The rows of A fall into several groups, and each row is roughly a mix of its group's hidden directions.
A, 88 rows:
[[-23 -29  -3 -33   0  18 -35  -8   1  18]
 [-23 -10 -17 -11  35  39  16  -7  19  -4]
 [-24 -29 -12  -5  12  44  -2  17  24   0]
 [ 30 -11  19  -3   0 -16 -18 -47 -10  13]
 [ -2  16  -7  -7 -17  33 -12 -33 -26  29]
 [-13 -16 -17  28 -17   0 -39 -15 -28 -13]
 [ 12  35  29 -33   9 -10  21   4 -22   6]
 [-16 -29  17  -6   9  30   8  -3  44  -7]
 [-47   1 -19  13  14  25   6  23  -9 -15]
 [ -8   0  14   5  33  31  -5  11  40 -19]
 [ 24  -6  30  -8 -13 -13 -26 -38   3  20]
 [ 10 -25  -5 -10  18   0  18  45  31   0]
 [  3  27  22 -10  -2 -22 -10  -6 -49 -12]
 [ -1 -33  -9 -14 -14   4 -41 -10 -11  31]
 [ -3 -31 -13  30 -21  -1 -10  25  35  -4]
 [ 15  24   2  42 -18 -16  33   5 -12   5]
 [  2  31   8  33 -12   6  42  17  -8   3]
 [-42   2  10  30 -16   0  10 -16 -17  29]
 [-30 -10 -17   0  11  18  16  39 -13 -28]
 [ -7 -16 -12  20   5  -4  14  -2  58  -7]
 [-24  22  13  44  -4 -10  30  -7 -13   9]
 [ 27  -5  38 -10  -9 -16 -21 -31  12  17]
 [ -9 -30 -11 -27  16  13  35 -19  24  -5]
 [  6  16  11 -18  -1   1 -14   1 -59   3]
 [ 43   3  22   2  11 -25   9 -30  19   8]
 [  4   3 -12 -32  39  26  24 -13   9  17]
 [ 28 -25 -13 -21 -26 -35  16   9 -14   3]
 [ 38 -12  -4   5  31 -19  30 -14  -8 -19]
 [-14 -15 -34 -20  33  29  22   0   7  -4]
 [-24  16   2  31 -21 -23  32 -25  -6   0]
 [ -7 -27  18   6 -52  -9 -11  -4  -5  20]
 [ 28  14 -10  -2 -19 -41  -3   9 -35   4]
 [ 19  -1  13  13  17 -11 -10 -55  -4  16]
 [-10  32   7  27 -10  -1  48   6  -1  -8]
 [ -6 -28  -5   5 -15   0 -36 -10 -18  40]
 [ -5 -34 -27  22 -12  23 -11   8  33  11]
 [  8  15  26  -4 -13 -26 -11  21 -43 -13]
 [  3  23  10 -29  38  -5  33 -17  12  -3]
 [-38 -11 -14  10  -4  44 -15   3  -7  19]
 [-27 -14 -10  -9  29  41  13  -9  24  -3]
 [-10  22 -21   8 -29   5 -27 -20  -2  37]
 [  4   2  19   2   9 -34  24  24  36 -21]
 [ 20  10 -17 -10 -50  -2  33   3  -1  -3]
 [-23  19 -23  -4 -21  12   9  47  13   0]
 [ -7 -16 -11  20  -3   1  13  -3  59  -2]
 [  5 -10  38  11 -43 -22 -10 -13   7   9]
 [-26 -15 -13  11  -6  41 -26  27  -3  13]
 [ 10  30  22 -35  20  -7  16  -1 -31   2]
 [ -4   3 -24 -23  30   0  37 -32  -4  -2]
 [ 38 -19  -6  -3  26 -20 -39  -1   1  -7]
 [-19  33  13  12   8  12  44  12   8 -18]
 [-22  30  16  13  25   5  35   6  11 -25]
 [ -6 -34 -11 -32  -8   6 -40 -13   0  17]
 [  9   8  -7  28  37  -8  15 -42   0   5]
 [-28  14 -28  -5 -27  16  -2  41   1   3]
 [ -8  35  15  18  13  12  41  19   6 -17]
 [  7 -24  -9  -2  11   3  19  34  46   2]
 [ -8 -39 -23  30  -7   0 -17  17  26 -10]
 [ 33 -22 -23 -37 -25  -4 -19  -3   4  -4]
 [  5 -17  27  12  46  -3  12 -27  -1 -19]
 [-15 -18 -19 -22  27  21  33 -22  16  -3]
 [-20   6 -18 -14 -27  12   2  51   3  -5]
 [ 12  -1  38   0  -2  -8 -26 -40  11  20]
 [-34  30 -22  27  14  15  14   9  21  11]
 [-19  -5  -6 -14  35  26  26 -26  23  -7]
 [ -6 -18 -22  15 -17  23 -36  -9 -34   9]
 [-48   3  22  18  34   6  -5  -9  -1   5]
 [-24   5  36 -14 -25  10 -25  18  24  12]
 [ -8 -11  -9  32 -43  11 -31  -9  -5   8]
 [ 35   3  10  11  30 -22  27 -24  17  -3]
 [ 11  -7  11 -11  19 -20  26  41  28 -11]
 [-34   2 -21   0  -1  20  11  45  -5 -18]
 [-16 -15   9 -11  25  22  25 -24  37 -10]
 [-29  26  20  22  30   1  27  -1   7 -19]
 [ 37 -12  15  -1   3 -19 -10 -46 -10   9]
 [  6   4   2 -23  16   3 -14   5 -58  -3]
 [ -6  -8 -43 -25  14   2  29 -15 -24   9]
 [ -6 -17  -3  32 -23 -14  -1  15  46  -9]
 [  3  32  15  36  19   0  33  18  -1 -12]
 [-26  21  16  42  19 -18  22 -13  -3  -6]
 [ 26 -22 -11 -38  -2  20 -31  18   4   7]
 [-10 -15  16   6  16  33 -12  23  40 -15]
 [ -3  20  11  15  28  -2  32  14  40  -6]
 [ 45 -13  26  -6  17 -24  15 -18   8 -11]
 [  7  10  34  11 -34 -32  -3 -27  -6   7]
 [ 27  40  22  13  15 -28 -10   3   3 -19]
 [-16   1 -41 -13  35  30  12   2 -10   2]
 [ 12   6  15  21  54 -10 -17   8   4 -15]]
In each list below, two rows fit none of the groups, and each other row fits one group, some only roughly. Which are they? Name them in the order they come.
- k816: [ -8  13 -25 -15  24  29 -21  30  14 -21]
- k9: [-37  -4  19 -16  34  31 -15   6   3   5]
- k243: [ -5  23  16  50  18 -15  23   1 -10  -2]
- k229: [  4   9  17  -7  12 -28 -10  14 -45 -27]
- k409: [-11  -9  -8   5 -44 -10  -9  -8 -35  28]
- k991: [-23  -5   2  12  17  45 -20  22  22  -3]
- k475: [ 17 -27  13   7   9  -9 -31 -36   4  29]
- k6: [  1  15 -32  -7 -21   0  25  44  10  -6]
- k87: [-48  -7  14 -13  34  15 -13 -10  11  -6]
- k968: [  4  26  16 -11  25  21  25  27  15 -28]
- k221: [ 33 -22  -4 -11  18   8 -44  17  -3  13]
- k339: [-39   6 -13   7  15  44 -16  -6  -7  14]
- k505: [  6  17  33  -8  11 -40  15  20 -14 -20]
- k649: [  1 -27 -12  12 -21 -22 -28 -28 -16  26]
 | k816 k475
- k545: [ -6   0  -3  -7  45 -24  21  -7  21 -29]
- k820: [ 16 -24 -13  19 -14 -31 -29 -25 -12  19]
- k837: [-13 -28 -37  12  17  28 -11 -24  15   3]
- k593: [ 17   5  -6 -13  31  -6  13  47  24  -3]
- k769: [ 13  29  27 -12 -28 -10  -3  21 -35   8]
- k780: [ -1 -35 -14  -5 -41   3  -8  25 -15  20]
- k317: [ 39  21  11 -22  14 -12  25 -12 -14 -25]
- k514: [  5  -7  14  19 -44  -9 -30  19 -16  18]
- k99: [ -2 -13 -16   1 -43 -14  -8  11 -34  26]
- k950: [ 43 -20 -15   0 -16  -5 -29  13 -14  22]
 | k593 k317
- k83: [ 17  36  30   7   1 -34   1 -26  -1 -11]
- k965: [-24  11  22  45  11 -10  19 -18  14 -12]
- k788: [ -1   8 -26  26 -24 -33   2 -17 -31  10]
- k323: [-23   8 -20   6  32  44 -12  17   1  -2]
- k512: [ -8  20   2  -9  30  -7  25 -30  37 -11]
- k244: [ 19  25  -3  -4 -11 -12  27  30  39   7]
- k523: [  8  29  24 -16 -17  -6  -7   0 -48   7]
- k130: [ 16  19  33 -18  -7 -24  12  37 -19  -2]
- k932: [ 49  13  -9   4   4 -27  18 -19  16  12]
- k307: [  1  -9 -15   8 -40  -8 -17  17 -37  23]
- k465: [ 53   1 -20   9 -22 -20   5  11 -10  -1]
- k254: [ -5   8 -19  12  17  29 -29  42   1 -10]
- k166: [12 -6 12 -5 -9 -5 25 42 40  8]
- k223: [-27 -27 -13 -15  10  34  21 -27  12   8]
- k742: [-46  -5  30  -3  -2  23 -28   5  -2   2]
 | k965 k788
- k326: [  2   0  -1   0  -5 -11 -25   1 -60 -10]
- k608: [-11  20   2  38 -26  -8  34  -3 -18  16]
- k131: [  3 -33 -24 -12  11  19   3  42  16 -12]
- k515: [ 18 -24 -17  13 -29 -24 -17 -25 -18  22]
- k119: [ 10  21  -4 -43  24  -2  37   7   2  -9]
- k91: [-44   8  14 -21  26  28   5   6  15 -11]
- k485: [-20  -4  -3 -27 -20  44  -1  21  -2  22]
- k82: [  1  14  11   1 -22  -5 -26  -6 -54   0]
- k766: [-10 -26 -34  11   5  34  -6 -19  25  14]
- k960: [ 13 -20  -9 -28 -20  32 -20  21  -8  26]
- k666: [  1   0  15  29 -48 -18 -15  21   4  -3]
- k278: [-16 -12 -14 -32  19  23 -34 -26   5   6]
 | k119 k278
- k273: [-16  -3 -12  26  39  30  12  26   9   0]
- k854: [ 10 -11  10 -14  21 -26  15  47   2 -21]
- k679: [-50 -10  17  -4  -7  23 -21  22  -2  -5]
- k202: [-26 -22  13  -7  25  26 -32   7   0  27]
- k794: [ -1  26  16  -7   5  -8  33 -21  43   3]
- k941: [-19   3   4  40  12 -17  40 -15  14  -2]
- k237: [ 12   0  10 -17  32  -8  31 -17  32 -22]
- k280: [ 10   0   3 -24  26   3  35  22  36   6]
- k304: [ 17  13  45   6  -2 -23   9 -22  26 -14]
- k597: [-42  -3  16  -3   9  22   4  37  12 -19]
- k786: [  7  -6 -10  16 -51  -2  10  -5 -19  31]
- k108: [-38  19   9 -14  30   8  19  -9  18 -25]
 | k273 k941
- k983: [  5 -23   7  11   4 -18  13  42  36 -16]
- k996: [ 31  -1  15   6 -17 -25 -21  41   5 -13]
- k920: [ -8   0 -10  15 -34  -1 -30  20 -34  22]
- k606: [ -7 -15   2  36 -39 -16 -20   8  22 -10]
- k74: [  4  23  -8  30 -20   6  48  -7  10   5]
- k447: [ 17  20  39   6  -4 -31   8 -28  15 -13]
- k576: [ -9  -1  -9  18 -20  11 -34 -24 -41   1]
- k644: [ 14   7  -1  46  -6 -38   7 -17 -14   5]
- k643: [ 55   3  -9  19 -11 -26  -2   6 -11   0]
- k750: [ 14  14  16  -6  36  -8  18 -18  34 -23]
- k628: [ 34   5 -15  19 -41 -20  19  -1 -12   7]
- k313: [ 26 -24  28   0  40 -12 -12 -22  -7  -6]
- k259: [ 32  11 -36  17  12 -17  21 -27  -9   9]
 | k74 k313
- k211: [ 24 -17 -17 -19 -37  18 -10  17 -11  28]
- k792: [-19   4  17 -10  41  34  -8  27   7   1]
- k453: [ 11 -17   7  -8 -47 -32  10 -13 -15  15]
- k923: [-31  31  21  22  30 -14  13 -13 -12   0]
- k355: [-32  -9  17 -10  33  32 -23  11   1  14]
- k610: [ -1  13   0 -16  21  12  34 -20  42  12]
- k747: [  3 -36  22 -11 -15   6   2  14  45  -9]
- k806: [-24 -14 -15 -15 -16  16   0  45 -13 -23]
- k48: [ -6 -32   2 -18  35   6 -43  -2   6   5]
- k154: [ -3  -3  -7  39 -12  36 -22 -30  -6  10]
- k775: [ -6  15   4  -6  15 -13 -17 -25 -51 -17]
- k695: [ -9 -26   2 -20  33  13 -44  -1   7   3]
 | k923 k154
- k427: [  5 -25  -2  18 -19 -15 -24  44 -17 -12]
- k403: [-17   9 -13   6  39  42 -10  18  13  -7]
- k743: [ 10  19   1  34  -3 -34  32 -18   1 -19]
- k424: [  4  -3  28  -2 -48  -2  -8 -24   0  28]
- k966: [ 36  14  -4  13  17 -20  17 -38  11  17]
- k26: [ 21  16  -9 -15  44  -3  13  21  12 -28]
- k292: [-23  17  11 -25  24  26  18   8  20 -30]
- k573: [-32   0 -41   8  -5  19 -13  -2 -34   3]
- k885: [ 39  -7 -19   3 -42 -16   3  -9 -12  15]
- k239: [-13   9  -2  19 -35   1 -28   2 -35  25]
- k330: [ 32   3 -18  -2 -35 -30  20 -15  -1 -18]
- k416: [ -2   4 -12  37 -17  -8  -3  -2  51   6]
- k371: [ 38  -6 -15 -28 -26  24   8  25  -1   2]
- k908: [-18 -19 -28  26 -11  24 -20 -30  18   1]
- k826: [ 24  -6  17  -4 -34 -46   9 -11  -9   2]
 | k424 k416
- k668: [-11  44  -5  19   1  -4 -17 -16 -37  11]
- k441: [ -8   8  -2  -3  -3   6 -29 -26 -52   0]
- k883: [ -1  11  -8 -12  -1  31  27 -25  31  29]
- k596: [-34 -15 -28  -1  -1  40  -1  -3 -19  18]
- k262: [  5  13   8 -27  32  -1  35  -9  34  -1]
- k663: [-16  -1 -12  -7  19  48   5  34  -8  -8]
- k274: [  8  45   6  26  30  14   9  17 -13  -8]
- k595: [ 33   2   0  -1 -14 -18 -17 -44  -5  24]
- k612: [-27  -1 -32  -8 -21  17  -4  38 -20  -8]
- k159: [-23  -7  14  23 -39  15 -30   4 -11  21]
- k971: [ 35 -27 -20 -30 -10  -2 -32   0  -2   8]
 | k663 k274
- k634: [ 31   3 -15 -22  28 -19  25  16  13 -24]
- k765: [ 13  23  19  34  38 -10  13  14  -2 -20]
- k226: [-14 -16   1   4  -3  10 -34 -39 -33  10]
- k984: [-12 -10 -11 -44  19  27  12 -26  11  11]
- k77: [-32 -21   2  -9 -13  20 -34  -2 -34  -7]
- k288: [ 25  -8  -1  -5  18  -4  -7  47  22 -25]
- k86: [ 15 -10 -16  -6  24  -8  37  26  -6 -34]
- k260: [ -6   8  33  19  13  16 -28   9  36 -15]
- k761: [-14  21  25  -2 -18 -21  -7   5 -48   5]
- k719: [  1  19  14  21  40 -20  14  -2  11 -33]
- k375: [ -4  41  11 -23  12   3  17 -36 -15   7]
 | k984 k761
- k729: [ -8  12  15  -5  29   6  24 -39  29 -13]
- k713: [ 24  12  23  19 -12 -12 -31  40   4  -6]
- k517: [ 15 -11  49  -5  26  -5  11   7  21 -20]
- k513: [ 10   5  37   6  22  10  29  -2  36 -14]
- k533: [  9  -2 -26 -18  57  -6   0   0   8  -4]
- k879: [ -2  42   8  16  -4 -22  -6 -28 -31  10]
- k295: [ 30 -10 -12  31 -20 -33 -11 -12 -19  17]
- k756: [-23 -12 -31   1 -21  16  -8   3 -36  27]
- k448: [  2  -4   5  25 -50  -6 -26  15 -17   1]
- k183: [ 22   4  -5  13 -20 -14 -30  42 -22   4]
- k46: [ -4  10  11 -19 -46   2 -28  14  13  23]
- k565: [ 36  23  -2  12   7 -22  25 -14  32  14]
- k718: [ 31   7  -9   4  -4 -17 -23  47 -15  -8]
- k924: [ -4  32  38  31 -12  -6 -27 -10   1   0]
- k689: [ 33  -2  24  -6 -23 -45   8   0   6 -10]
 | k513 k533
